rotation ticks, each row followed by its count of ticks:
The counts run from 0 to 376.
[  2   9  -3  12   7   0  -1   5   1 -23  19  -3   5  21  -5  11 -19   1
   3   6 -13   8   7   2   5  12   5  -3  -4  -1  -9   3  -6  -5  -8  15
  -5 -18   0   4   4  -6  -5   1   5   4   7  -8  -1  -4 -16   1  -1   8
  -3  -2  -6  -9  21 -15   6  -1  -7  14  -3 -12   3   1  11 -13  13  -3
  -3  13  12 -21   1   5   5  -7   6] | 165
[ -2   7   1   9 -11   6  -5   3  -1   1 -23  -1   3  -2   8   7  14  -5
  -4  11  13  -2  -5  27   5  -1   0  -5   9  10  -3   9   1   5  -7   2
   5  19  15  -6  14 -26  -6  -6  -1   0 -13   4  -4  15  11  11   7  -6
 -12   5   7  -4  -4  -1  13  -4   1   6   2   8  -3   4  13  -1   6   6
   9  -4 -11  18  -6   7  10 -16   8] | 60
[  5  -9  -7 -11 -15   6  -8 -11   0  12  -9  -3  -5  -4  -4  -3  12 -12
   2   3  17   8   5  -3  -4 -19   4   8   3  12   9   0   2   8  -1  13
  -1  -1   8  -3  -3   7   7   9   5   1 -11  -2  11  19   2  10   4  -5
  15  19  11   1  -9   8   1   9   7 -14 -13  21   7  -3  15  19 -12  10
  -3  -6   2  -1  -6  -4  -6   8   9] | 53
[  2 -13  -7  -8  -6   0   6  19   3   5  -1   2   1  -2  -6  -8   8  -8
   6 -19  16 -13  -2  -2  -7  -1   7  -9  -3  -1  10  13  -9   0   6 -27
   2   8   5  11   7   0   2  -8 -11  -5  -8  -1 -24  -5  16 -11   3 -11
   1  -1  11   4  -3   5   6  -4   3 -18   5   7  -2  11  -7   9  -7  14
  11  -5  -8  16  -5  -4   5  14 -10] | 283
[ -2 -11  -3   4  -8   0  -4  11 -11   0   0  -7   7  -6  12  11   5   4
  -3   0  -4   4   3  -8   9  -3  11   0  -2 -14   3  -8   1  11  15 -27
  -9 -12  -6   2 -16   8   1  13  -1   0  15   4  14   4  16 -11   6   8
  -1 -10  20  -6  -5  16  -5   5   6  -1  11 -19 -22   2  -8   1  -7   3
   3  -1   0  -2 -14   2   8  -7  -8] | 209
[  5 -10  -2  19 -12  -6  10  -8  -4   1   2  -6   5  20  -6  12 -14  -9
 -13  -4   2   5  -1  14   3   4   2  16   5  -2  -4   6  12   3  -1  19
  -3  -1   8   2 -12   1  -1 -13   2   4   8  14   5   6 -16  13  -6  -3
  24  -1  -6   0  13   6  -8  -3  -9   3   5   2  11  -2  -5   4   4 -18
  -3  -3  19 -10   8  -1 -15  -4   4] | 183
[ -3 -12  -8  11 -11  10  -8   3  -4   6  -9 -12   9   0  20  21  14  10
  -6   6   6   9 -11   7   3   2   3  12   9  -9  -4   0   6  11   8 -11
  -4   3  -1  -7 -10  -9  -1   7   4   2   9   5  20   2  10  -2   8  11
   4  -9  17  -9  -4  19  -3  -4   8   0   8   3 -12  -6  -9   2   4   7
   6 -12  -4   3 -11   9  10 -23  -1] | 43
[ -3  -5  -8  15 -12 -10   0   8  -2  -2   1   4   4   0  -1  14  -8  -2
  -9 -13   3 -13   0  21  15  11  16   5 -13  -8  10   4   3   1   3  -6
  -2   2   4  14  -8  -1  -8 -17 -10   1   8  11  -8   8  10 -10   2   5
   0 -19  15  -9  -1   3  -3  -9   4  -8   3 -16 -17   2   8  -3  11   1
  -5   8 -12  13 -18  -4   4 -15  -8] | 25
[  0 -12  -1  -3 -17 -18  11  -4  -7   7  -3   0  -9   2 -15   4   2 -21
  -3 -14  -4  -6  14  -3  -3 -12   4  -8  -5   4   5  11  11  -6  -5   5
   8   1  10   8 -11  18   1 -14  -4  -2   2   2   0  13  -3   0  -1  -8
  25  -3   6  11 -13   2  -6   8  -4 -11   5  -1  -5   3   0  11 -11  -8
 -15   3   6   2   8 -11 -20  16   3] | 14
[  3  -8  -5   4  -7 -12  -1  11   6   4   5  -5   1  -5  -2  10  14 -20
  -3  -4 -13  -2   8 -22   8  -5  16 -25   2   2 -12   7   8   0  -6 -13
   8  -8  -4   5   1   6   0   1  -5  -4   5  -8   6 -11  21  -6  11  13
  -7 -12  11  -3   6  -5  10  -2  -4 -18   2  -7 -24  10   2   3  -6  12
  -2  -9  -6   3   7  -2   3   5  -1] | 247
[  8   3  -1  -8 -18   2  -6   5  -3   6 -18   0 -14 -17   2  -2  16 -13
   2   0  -4  -4  12   4   7 -17   2 -22  -3   5  -2   3   0   6   2  -4
  10   6  12  -6  -6  -5   4   1   4   3  -1  -2   4  22  12   0  10  -2
   0  -4  10  11 -24 -10   7  14   9   6  18  -4 -15  13  15   6  -3   7
  -7   5   5   2  -6  -6  -2  -9   9] | 229
[  0   3   4   7 -16   5  -4   3 -12   6 -26  -7   3  -6  17  16  20  -3
  -7  13   0   5  -1  15   5  -6  -4  -6  11   2 -11   4   9   7   2  -7
   4  14  12 -14  -5 -16   1   3   5   1   1   4  16  17  11   5   7  -1
  -1  -2  10  -1 -15   8   3   7   3  15  18  -3 -12   2   0   0   0  -2
   2  -7   2   5   0   9   1 -17   9] | 225
[ 11  12  14  16   3   1  -1  -3   1   4  -4   0   3   0   1 -14 -11  -7
  -7  16   7   2   3  10   9   0   4   5   8   6  -5 -11  -2  16   5  17
 -12   4  -3  -7   8 -11  -3   3   9   2  -3  13  -2   7  -2  23  -5  -4
  -8  17 -21   2  16 -10   9   1 -18  17  -1  -3   8   6  11  -2   2  -9
  16   5  12  -4   0  -1  -5  -9   2] | 147
[  5  10  16 -12   3  -3   1   5   0   5  -8   4  -6  -2  -9 -18  -2 -14
  10  -4   5 -10  15  -5 -10  -4   3 -21  -6  12   0   9 -12  -5  -7  -9
   5  10   3  -2  13   2   9   5  -2  -4 -10 -10 -19   1  11  -6  -8  -9
  -4  11 -14  11 -10 -16  15  14  -8   7   9   5   6   8   8   1 -10   1
  -1  11   1   3  11  -2 -13  18   7] | 320
[  3   8  -2   4 -11   6  -4   9   0   2 -20   5   1  -5   4   4  12 -10
  -3   3  10  -6  -1  25   6   1   7 -16   0   9  -3  11  -4   3  -5 -10
   8  16  14  -5  12 -20   0  -2  -4   2 -11   0  -8  11  21  -1   7  -1
 -14  -2  10  -4  -6  -9  15   1   5   3   8   3 -10   8  15  -1   5   9
   7  -2  -9  19  -6   5   7 -14   7] | 62
[  0  -7  -4   1 -11   7  -9   4  -3   9 -10 -11   2 -12  19  12  20  13
  -1   5   2   2  -8  -2  -2  -4  -2   5   8  -8  -6  -2   1   9  10 -11
  -2   9  -1 -10 -13  -9   0   7   6   3   9   1  17   6   9  -8   8   6
   2 -10  14   2 -22  18  -2   2  11   5  16   1 -17  -4  -9   2   3  12
   2  -7  -8   3 -10   5  13 -23  -1] | 45
[-10 -13  -1   7  -5  -3   0  -5   4  13  -6 -11   7   9   8  25  13   3
  -7  -3   2   2  -8   0 -12  11   4   4   6   0 -11  18  10 -12 -11  -5
  11  12  -3  -2  -2   1   5  -3  -7  -2   5  -6  14 -11  10 -13  -3  11
  10 -14   4  -6  -7  12   1  -4  -1  -6   8  17  -6 -13 -15   0   1   5
  -9 -16 -12  11  15  10   1  -6   4] | 261
[  7  -8  -7   1  -3 -15  -4   6  11   5  14  -8  -3 -10  -1   7  16 -11
   0   0 -17  -2   7 -34   8 -10  10 -18   8   2 -15   1   8   2  -6   2
   5 -12  -8   4   0   7  -5  -3   1  -2   7  -7  13 -12   8   1  12  11
  -6  -7   6   3   4  -3   9  -4  -4 -17  -6  -3 -22   9   4   2  -6  14
  -3  -5  -6   0   5  -5   9   2  -5] | 249
[ -2   3  -5   1   9  16 -14   7   7  -7   8   1  10   5   4   0  -6  20
   7   3  18  -1  -9   7  -5  13   7  17  -7  -3  10  -3 -20   3   3  -4
 -11  -3  -8   4   9  -8   2   9   1   3  -3  -6  -7  -5   5 -10  -1   8
 -11   2   2 -12   4   2   6  -3   8  -1 -12   9   3  -8  11  -2  11  18
   8   6 -16   4 -19   6  21 -16  -4] | 294
[  0 -15  -2   4 -16 -20  11  -5  -5   8   0  -3  -6   6 -12   5   3 -22
  -7 -11  -2  -5   7  -7   2 -12   6  -1   5   3   1   9  18   0  -6  15
   2   1  10   9  -8  11  -6 -18  -2  -3   3   9   2  11 -11  15   2 -12
  24   5   6   8   2   7  -5   0 -10 -13  -3   0  -2   5   0  12 -11 -11
  -5  -3   8   1   7 -11 -16  17  -1] | 16
[  7  -7  -6   1  -1   4  -6 -16  19  11  11  -5  -1   7 -10   3  -4  -4
  -1  -5   6   5   0 -10 -11   4   8  14  -3   8  -2   7  -2  -4 -12  29
   4  -2  -6   3   2  10  10   1   6   4  -3  -9   6  -8  -7  -1  -7  12
  19   0 -14   0   2  -8   2  -1  -2 -12 -11  32  14  -9   9   8   6  13
 -13  -2  -1  -8   8  -4  -6  -4   9] | 91
[  9  -4  -8 -10   8  10   0  15   7  -8  18  -6   0   4   1 -12   0  15
  17  -5   3   2  -5 -27  -9  -8  -9   0  11  -8  -1  -4 -18   8  11  -6
 -13 -11  -3  -1   2  -6  -2   4  11   3   4  -7 -10 -11 -15   0   6  -8
   0   8   0  15   3   3   4  -3   1   5   3   2   7   7  -9   2   0  14
  17   5  10 -17  -7  -2  20   1 -10] | 124
[ -1  -5   4  11   1  -3  -3 -18  14  17  -1  -7   7  10  -2   9   0   3
  -8   1  14   1  -8   5 -13  12   3  20   6   7  -4  11   6  -4 -13  23
   5  15  -9  -2   5   2   5  -7   1   1  -2   3   5  -8  -4   3 -11   7
  14   3 -17  -1   0   3   0  -7  -9  -4  -7  29  12 -14  -3   3   5   0
  -5  -9 -10   8  13   4  -7  -7   6] | 94
[ -1 -14   3  -3  -9 -23   6   1 -11   2   7   1  -1  -2 -10  -8  -5 -11
   0  -9   4 -10   9 -12   5 -10   8   5  -2  -4  16  -6   6   6   8  -1
 -10  -7   0  15  -8  18  -7  -9  -5  -5   5  10  -3  12  -5   7  -1 -14
  12   9  10   7   0  13  -8   3  -8 -13  -7 -15  -5   4  -4  11 -17 -10
   0   8   2   3  -7 -14 -10  20 -14] | 196
[ -6   1   2  -4  -3  -4   4  11   0   6 -11   3   3  -3   0   0   5   5
   5 -12  19 -21  -8  15  -9   7   0   0  -2   0  12  14  -7  -5  -2 -14
   3  25   5   8   9  -8  -3 -15 -12  -4  -6   4 -23   0  11 -11  -3 -11
  -4  -3   6   5 -15   5   5  -6   2  -5   6   7  -3   0  -6   1   2   8
   5   3 -22  26  -7   0  10   1  -7] | 280
[ -1  -7   8 -14   5   9  -4   9  -1   7  -2 -13   6  -3  10  -4  18  10
  12   4   8   5  -3 -24 -17  -4  -7  -3  11  -1  -6   2 -11   1   6 -26
  -3   3  -7 -11   4   2   9  21   4  -5   0 -12   3  -9  10  -9   0  -2
  -1   9   0   7 -10  12   6   8  -1   4   6  14   3  -3 -18   5 -14  11
  12  -8  -5  -2   8  10   8   8  -3] | 301
[ -1  -3  -6 -15  -9  -2 -10  -1  -9  -6   5  -8  -7  -6   2   4  13  11
  15   6  -7   7   6 -22  -4 -19  -7   4   6  -6   5 -10  -4   5   3   5
  -8 -14  -1  -1 -11   6  -6  11  11   1   6  -8  16  17 -13   0  11  -5
   5  10  17   8 -20  14  -4  15   9   5  -6  -9  -9  -1   3   5  -8  10
  -5  14   0 -12 -14  -4  12   1  -2] | 214
[  1  -7  -3  17   1   9   6  -1   1  -6   8  -5  11  25  -1  11 -22   5
  -8  -5   4   9  -2  13  -5  20   4  15  -5  -6  -5   9  -3  -4  -3   3
  -4  -1   0  -2  -9  -2   8  -1   3   5  10   0  -1  -8 -10  -9 -12   8
  18 -12 -12  -8  12  -3  -5  -3  -4  10  13   7  13  -7  -9  -6  14  -7
  -3  -2  17 -16   8   5  -6 -12   5] | 348
[ -8  -4 -11  13  -7   2   0  14 -13 -20   3   1  13  15   3  17 -10   6
   0  -1   4  -1  -2  21   9   9   5   8  -4 -12  10   4  -3   2   5 -10
  -8  -8  10   8  -3 -11 -11  -4  -6   0   4   4  -4  11  -3  -2   6  -2
  -1  -6  23 -15  10  13  -3  -6   6   4  -4 -20  -5   1   3  -4   8  -1
   5  10   0   0 -22   6  14 -11  -5] | 204
[-10  -6  -6   9  -3   1  -6 -12   7   1   4  -9   8  15   1  27   1   4
  -5  -2   5   6  -2   7  -8  17  10  13  -6   3  -1  18   5 -14 -18  10
   8   0  -3   5   1   6   5   0  -4   0   1  -9  12  -5   4 -14  -5  17
  10 -11   5 -16   0   6  -2  -5   1 -12 -12  19   0 -17   3  -3   8  10
 -17  -8 -15   4   6   8   2  -8  10] | 258
[ -3 -15 -13  12 -12  11  -7   2  -4   1  -6 -10  12   6  18  23   9  10
  -8   7   8  11 -10   9   4   3   6  16   7  -8  -2   2   5   8   8  -8
  -4  -2   1  -5  -8  -8   1   7   4   3   5   5  19   3   8  -2   7  10
   6  -8  19 -15   2  19  -3  -7   9  -3   3   4  -6  -6  -6   4   5   7
   7 -15  -1   0 -11   9  10 -19  -1] | 42
[ 11  -2 -11  -5   8  20  -7   5   9 -10  17  -3   2   9  -1  -9 -14  15
  13   1  11   8  -1  -7  -7   1   0  14  -2  -3   5  -5 -21  10   9   6
 -14 -15  -2  -1  -2  -5   4  10  14   8   0  -7  -5  -3 -14  -2  -2   1
   5   9  -6   2   9  -3   2   0   6   2  -5  11  15   0   6   2   8  16
  10   9  12 -22 -15  -1  12 -11  -1] | 127
[  1  -4  15  -2  12 -16   3   5   3   3  17  -6   3   3  -6  -5  -5   1
   7  -5 -12  -5   9 -32  -9   7   7  -8  -5  -5  -6   1  -6  -5  -1 -13
  -3  -6 -19   5  -1  20   8  10  -2  -4  14 -10   1 -20   4 -15 -10   6
   0  -1 -13   5   2  -1   3   8 -13   1   4  -4  -5  -4 -14  -3 -10  -2
  -6   6  -2  -6  15   0  -6  15  -6] | 338
